The same turns and mirrors carry the whole set onto itself and the rows of a family onto each other. Which other rows belong to the same family as each row named below? List them in the order they appear above.
These 32 rows form 4 families of 8 rows each.
tusub: [ 42.9 -13.9  -9.7  30.5 -31.7 -15.0 -27.2 -18.7 -21.8  16.9  12.3  12.9
  -4.7]
Feva: [-19.0  -3.4 -22.2  -6.7   7.2 -29.6  33.0 -15.7 -27.5  -0.2 -37.6 -28.0
 -10.2]
feb: [ 11.9 -33.9  10.4  30.4 -10.8  16.4  19.8 -25.0 -18.4   0.8   4.2  21.6
 -32.1]
romut: [ 17.2 -12.1  17.4  12.3  -0.2 -22.6  25.9 -25.3  16.0  15.2   9.9  21.7
  48.7]
Lukem: [  2.8 -40.1  17.8  20.3  -5.9   6.1  13.5 -21.4   8.5  -5.1  11.6  28.7
 -29.0]
rurap: [ 20.6   6.1   9.8  31.0  28.7 -40.9  -3.8  -4.4  15.7   7.6 -25.0  24.6
   7.2]
lefi: [-24.3  18.7 -24.7   5.0   5.6   6.4 -10.2  37.8  -4.4 -24.1   4.6  -2.9
   0.5]
Lub: [ -3.0   4.6 -38.4  -8.2 -38.6  -7.9  31.1  24.2 -17.7 -31.3  -5.0  16.0
  15.3]
bozav: [  6.2 -22.5 -38.5 -21.1 -17.3 -24.1 -19.8  -5.9 -14.7  -3.2 -45.6 -16.1
  20.7]
dozu: [ -1.0 -25.4 -39.4 -27.7 -17.1 -16.9 -17.8   0.2  15.1 -13.6 -35.4  -9.6
  18.2]
rabo: [ 17.8 -16.7 -41.8 -33.7 -12.2 -28.8 -19.2 -15.7   1.8  -5.7 -29.5 -12.2
  19.6]
gifo: [ 45.9   0.6 -17.2  30.5 -29.5   0.9 -20.8 -33.5 -19.4   0.5  10.0  22.3
  -3.6]
Vab: [ 21.1 -13.7   0.5  13.4  13.5  -9.7  30.4 -35.1  -4.9   2.8  22.0  13.0
  52.4]
bizus: [  8.6  -7.9 -35.4  -6.9 -14.0  -2.1  33.5  15.9 -17.3 -43.0  14.1   5.5
  32.9]
rilo: [ 29.6   2.3 -14.5  50.2 -26.2   5.6 -14.1 -33.5 -18.3  18.3   3.3  20.9
   5.5]
tor: [-15.5  -7.3 -18.3   4.5 -10.9 -10.8  36.7  -8.4 -19.2   1.1 -39.5 -40.7
  -8.4]
miku: [-25.8 -23.6 -20.1 -17.3  -3.2 -19.6  22.3 -14.6 -30.1   0.0 -37.0 -30.1
   2.6]
suza: [  7.0 -27.9  18.3  26.7  -7.6  21.9  24.8 -26.8   7.4  -0.8  -3.9  -4.1
 -30.5]
posop: [ 17.0  -4.1   5.9   3.2   6.0 -22.8  36.1 -43.4   9.5  14.6  16.0  10.7
  38.8]
Vola: [ 13.0 -25.8 -32.2 -28.5 -21.7 -31.2 -31.9  -1.2  -5.8   2.2 -14.1 -20.0
  10.6]
kul: [  7.3   1.8  22.6  41.3  26.2 -31.5   2.4  -4.5  10.2  16.2 -15.2  20.0
  23.6]
reg: [-19.9  34.5 -10.7  -7.3  14.8   8.4 -18.1  23.4 -19.9 -11.6  -9.4   4.1
   3.1]
gamit: [-36.0  13.0 -31.8  -1.6  12.4  10.6 -23.2  10.2 -10.3 -19.1   6.2 -11.2
   5.8]
Bub: [ 17.3 -11.6   8.0  48.9  17.8 -36.8   6.6  -2.5   4.8   4.1 -25.7  35.8
  10.5]
Bazus: [  3.9   8.2 -31.2 -10.0 -31.9  -4.4  36.4  11.4 -10.9 -41.5  17.4   4.8
  11.8]
nol: [ -5.9  13.0 -35.2  -7.9 -29.5   4.3  24.7  24.8 -13.6 -24.5  20.0   2.3
  25.2]
paf: [ 36.3 -17.5 -11.0  31.9 -21.0  17.5 -25.6 -29.1 -16.1  11.2   4.5  23.3
  -7.8]
non: [ 16.2   8.9  23.9  21.4  26.7 -22.3  -2.4   6.6   3.5   8.2 -28.0  37.7
   8.3]
mov: [  4.6  -8.8  12.7   4.7   2.0  -5.5  16.2 -46.7   9.3  24.7  14.2  22.5
  39.5]
mip: [  5.1 -21.9  16.1  22.5   0.8  13.4  18.5 -29.7  -4.2 -14.4   6.6  14.2
 -41.2]
neb: [-32.6  -0.8 -29.7  -1.0  -9.6 -29.3  25.0  -8.6 -39.0   7.0 -25.7 -26.6
   3.9]
nos: [-17.1  33.7 -23.4   4.0   9.6   3.3 -25.5  16.7  -8.2 -25.3   4.5  -6.0
  -6.6]

The rest of the family of mov: Lukem, Lub, dozu, rilo, gamit, Bub, neb
The rest of the family of bizus: tusub, Vab, tor, suza, Vola, reg, non
The rest of the family of mip: Feva, rurap, rabo, gifo, posop, Bazus, nos

The same turns and mirrors carry the whole set onto itself and the rows of a family onto each other. Which other rows belong to the same family as each row named below? List them in the order they appear above.
These 30 rows form 5 families of 6 rows each.
Kitu: [-10.2   0.0  20.1  19.9  -1.7 -21.0  -5.2   0.5 -32.3]
Vatu: [-36.6 -37.7  -9.2   8.1  21.2  14.5  23.4   6.8   4.5]
sitir: [  0.2  -7.3  26.8 -20.6  45.2  12.1 -14.3  13.3   1.6]
fefu: [-22.7  14.6   0.1  33.2  -5.4 -18.3   6.2   3.0  -5.4]
nanid: [ -4.5  26.4 -26.2  -8.9 -33.3  -3.3 -10.7 -12.3  -7.4]
guda: [-33.5  -1.9  11.3 -43.6 -17.2 -14.3  -8.6  20.3  13.9]
tezo: [  5.6  13.9   8.5 -10.2  51.8   7.0   0.2  -6.7 -11.7]
pagu: [ -7.2 -34.4 -11.5  15.7 -17.7   2.5  17.9  28.3  30.1]
dosin: [-21.1 -11.3   0.8 -30.6 -33.9  19.5 -10.2  26.8  18.6]
Vusi: [ 16.7   7.3 -17.1 -12.6 -26.6 -15.0 -32.8  -5.9 -21.6]
vamo: [ 10.5 -14.0 -37.8 -25.9 -27.2 -28.6  15.8   2.2 -11.6]
bugip: [-16.8 -27.4 -26.5  21.1  11.7 -13.5  15.8  -6.0 -27.3]
pelet: [ 15.3 -51.1 -32.9 -30.7  13.0   4.9 -15.0   2.6  -0.5]
zevad: [ -9.9  -5.1  36.3 -32.1  -6.1   1.7 -11.1  18.9  29.5]
tedi: [ -8.3 -27.0  20.4  21.1   6.8 -27.6   3.3 -20.9  -9.7]
sufal: [ 37.0 -42.9  -6.4 -16.8  24.4  12.1   1.0  10.8  -1.7]
tetib: [  1.1 -21.8 -23.3  -1.3   2.5  18.3  31.6  17.4  39.0]
vunum: [ 29.0 -24.4 -25.7 -28.5  11.0 -11.2 -24.3  23.7 -15.9]
Kif: [ 32.1  15.8 -23.2 -12.0 -17.7 -23.9  -0.9 -13.3  12.4]
Bovit: [-26.4   8.3  -5.3 -21.3  42.1   4.3 -20.6 -16.1 -12.6]
Fidit: [-39.7  -2.5  25.2 -23.2  -7.3  16.7   4.7 -17.0  17.9]
Gavip: [-16.7   5.0  -5.7 -37.1  -3.6  28.7  -9.9  18.6  37.2]
Nidin: [ -4.7   0.6  25.3 -43.7  12.8   7.6 -11.7 -30.1  -3.5]
sev: [ -9.6 -23.2 -17.6  -6.1  24.4 -16.6  38.8  16.7  30.6]
Saf: [-12.9 -30.9   3.2  37.6  -7.0  -5.0 -10.9  -1.1  -6.9]
koliz: [-25.5  -4.6 -29.6  16.4  14.8  -3.2  20.4  31.1  20.8]
genon: [ 46.0 -15.0 -25.9  -9.6  28.5  -1.6  -5.3  -6.7  -3.1]
ris: [  4.3  -1.3 -28.0 -18.6 -33.8 -11.8  -5.9 -33.7  17.1]
Sagem: [ 26.5 -15.2 -21.8 -58.2   4.1  -8.6   8.4   1.3   0.0]
Puf: [ -8.5   8.6   2.9 -17.3  34.1  29.7 -24.3 -18.0  16.7]

The rest of the family of tetib: Kitu, nanid, tezo, dosin, sufal
The rest of the family of pelet: guda, tedi, Bovit, sev, ris
The rest of the family of Puf: zevad, vunum, Kif, Saf, koliz
The rest of the family of Sagem: Vatu, vamo, bugip, Fidit, Nidin

The same turns and mirrors carry the whole set onto itself and the rows of a family onto each other. Which other rows belong to the same family as each row named below? List them in the order they appear above.
These 30 rows form 6 families of 5 rows each.
num: [ -4.6   3.3  21.7  54.1   1.7  14.5  26.5 -11.7   8.8 -30.8  40.0 -32.7
 -12.1]
mur: [-13.6 -18.3  -1.3 -13.1 -26.5 -26.7  25.3  -0.7   2.6 -35.6 -10.8  50.4
  -2.5]
Fonu: [-10.0  18.5  17.9  53.7   1.0  18.8  21.1 -26.7  -3.3 -32.4  30.0 -26.3
 -14.2]
Sunu: [-13.4 -13.5 -26.7  -4.0 -19.0 -34.0  14.6   7.6  -0.7 -24.7  -7.7  44.3
   4.4]
kez: [-14.0  -1.2   0.1 -19.3 -15.6   1.8  38.0  29.0  20.3  -4.2 -27.6  26.7
  22.0]
kero: [ -2.1  -9.9 -12.4 -20.4  -1.5  -3.0  48.4  26.1   6.5   1.4 -27.7  25.8
  12.6]
Fam: [ 6.4 27.6 11.7 43.6  1.4 48.9 48.3 16.4 14.2 -7.9 -7.7 -4.2 14.8]
gal: [ -5.6   0.4  30.5  49.2   5.7  28.9  22.0  -6.7   2.7 -25.8  33.6 -33.4
   6.1]
bor: [-11.0  17.9   6.8  30.1  12.0  44.8  47.1  26.9  18.4  -9.1  -0.7 -26.2
  11.9]
segut: [ -5.5 -16.8  23.8  33.2 -13.4 -24.8   5.0 -25.7  -4.0 -52.2  34.7  -1.6
  -5.5]
vamuv: [-16.3   4.6  -7.1 -11.5  -6.7  19.5  46.4  34.4  14.8 -11.8 -32.4  25.3
  17.6]
Tuni: [-14.5  12.4 -27.9 -10.3  -6.4  10.2  45.8  27.9   9.6   7.3 -19.7  16.6
  22.6]
luve: [-12.0  10.3  15.1  16.5   3.9  45.1  41.8  28.3  18.6   3.7  -5.3 -16.5
  22.6]
rof: [ -9.9  -2.2  10.4  34.3 -19.4 -30.2   6.3 -36.0  -3.6 -50.0  16.7  16.5
 -24.1]
Tugan: [-16.2  -0.9  -9.5  -4.1 -25.6 -29.4  15.3   0.2   9.1 -29.5 -19.8  48.4
 -12.1]
gilar: [  4.1   1.6   3.8  36.2 -20.2 -27.4   4.3 -10.8  -0.4 -51.0  43.1  23.1
 -16.3]
zatol: [  2.1  26.0  -6.6  -8.5 -18.9  16.3  54.7  19.4  10.7  -7.5 -23.3  33.8
  19.8]
vebi: [ -4.4 -24.0  -1.6  43.7 -14.2 -31.0   1.5 -26.7  -9.4 -40.9  20.9  20.3
 -10.9]
linol: [  0.9   0.3   3.4  18.2  17.3  40.3  51.1  24.7   7.6  10.3 -10.9 -16.0
  12.4]
fudon: [ -5.3  18.8  -3.9  33.2   6.0  41.6  50.7   5.5   5.9  10.0   2.8 -24.5
  18.9]
lof: [  8.6  13.1  18.2  70.8   0.4  20.7  17.1  -1.9   6.8 -34.7  33.5 -10.9
  -8.4]
nezin: [  1.3  -3.6  12.5  66.3   1.8  16.1  23.3 -29.3  -5.2 -20.1  27.3 -22.9
  -1.7]
nimi: [ -0.7   9.1 -11.4 -12.3 -31.5 -30.5  27.0   2.3   2.2 -33.6   8.2  50.3
   1.6]
gebu: [  5.5 -10.0  17.5  52.8  19.7  25.6  28.1  -3.7  -5.4 -17.7  27.7 -33.0
  -5.0]
mep: [-21.4  20.1 -14.0  -9.0  -9.3  19.9  35.7  30.7  17.6  -0.1 -28.3  25.9
   3.9]
tun: [ -0.6 -26.0  -7.7  -9.4 -11.9 -44.8  22.0  -3.3  -6.9 -32.3  -0.2  33.6
  -5.2]
doz: [ -6.0 -19.4  16.6  27.2 -21.4 -28.7  13.1 -29.5  -1.1 -47.0  35.2  14.2
 -20.1]
koduk: [-17.1  32.5   2.5  26.7   7.2  49.6  39.9  14.3   9.0  -1.5   2.3 -21.0
   2.2]
fatum: [  4.7 -26.3   9.8  35.2   1.5 -26.8  10.9 -21.4 -14.7 -43.1  34.6  -2.1
 -16.7]
Tika: [-10.6 -19.3   6.0  -9.1 -26.3 -41.8  14.4  -2.8   6.8 -39.0  -4.2  36.7
   5.4]

The rest of the family of vebi: Sunu, Tuni, fudon, nezin
The rest of the family of koduk: Fonu, rof, Tugan, mep
The rest of the family of gal: kez, segut, luve, Tika

The same turns and mirrors carry the whole set onto itself and the rows of a family onto each other. Which other rows belong to the same family as each row named below? List them in the order they appear above.
These 16 rows form 4 families of 4 rows each.
femo: [-23.7  69.2 -32.4 -41.3 -14.6  -2.6  -9.6   4.6 -13.9 -20.1]
ref: [ 31.6   8.0 -15.1 -22.9  24.8 -36.8  27.4   0.8 -46.8  -7.1]
vizev: [-11.8  36.9   2.2 -16.7   4.0 -12.1  -2.2 -28.3 -55.2 -33.7]
ket: [-19.1  57.2 -41.5 -58.9   9.0   7.3   5.2   7.0 -18.0  -9.9]
fimi: [ 36.8   4.7   3.1  -7.9   7.9 -32.0  20.2  -9.6 -29.3   1.9]
Luzud: [ 28.2  49.4 -13.6 -59.2 -26.0 -16.9  18.6  41.5  -7.1  18.3]
dubul: [ 10.6  50.8  34.0 -43.2 -10.8 -13.4   4.1 -29.0 -50.4 -35.6]
bokad: [ 26.7  37.4 -31.1 -34.0 -11.7 -23.7  10.4  23.3  12.2  17.8]
sise: [  0.8  87.4   3.3 -59.6 -23.4  -0.6  -2.4   4.2 -15.4 -30.3]
Fudu: [ 52.0  25.3  30.0 -37.3 -12.8 -40.7  20.2  -5.4 -29.1  -5.4]
kepe: [ 47.2  12.9  23.6 -32.5  -2.9 -22.2  30.7   8.6 -40.9  11.4]
lebu: [-18.0  27.8 -16.2 -42.5  17.1 -13.4   6.2 -22.1 -62.3 -29.5]
talek: [ 44.2  63.2  -1.5 -53.5 -26.2 -29.7  13.6  26.7   5.0  -0.2]
metip: [ 29.4  38.4 -40.3 -39.7  18.2 -15.9  26.6  29.0  -3.8  10.2]
vas: [  3.5  43.4  26.3 -28.8   0.5  -2.2  12.0 -11.2 -72.2 -31.6]
nule: [-16.1  79.9 -10.7 -57.5 -24.2   2.2  -0.3  21.9 -38.5 -23.1]

The rest of the family of dubul: sise, Fudu, talek
The rest of the family of vas: Luzud, kepe, nule
The rest of the family of metip: ref, ket, lebu

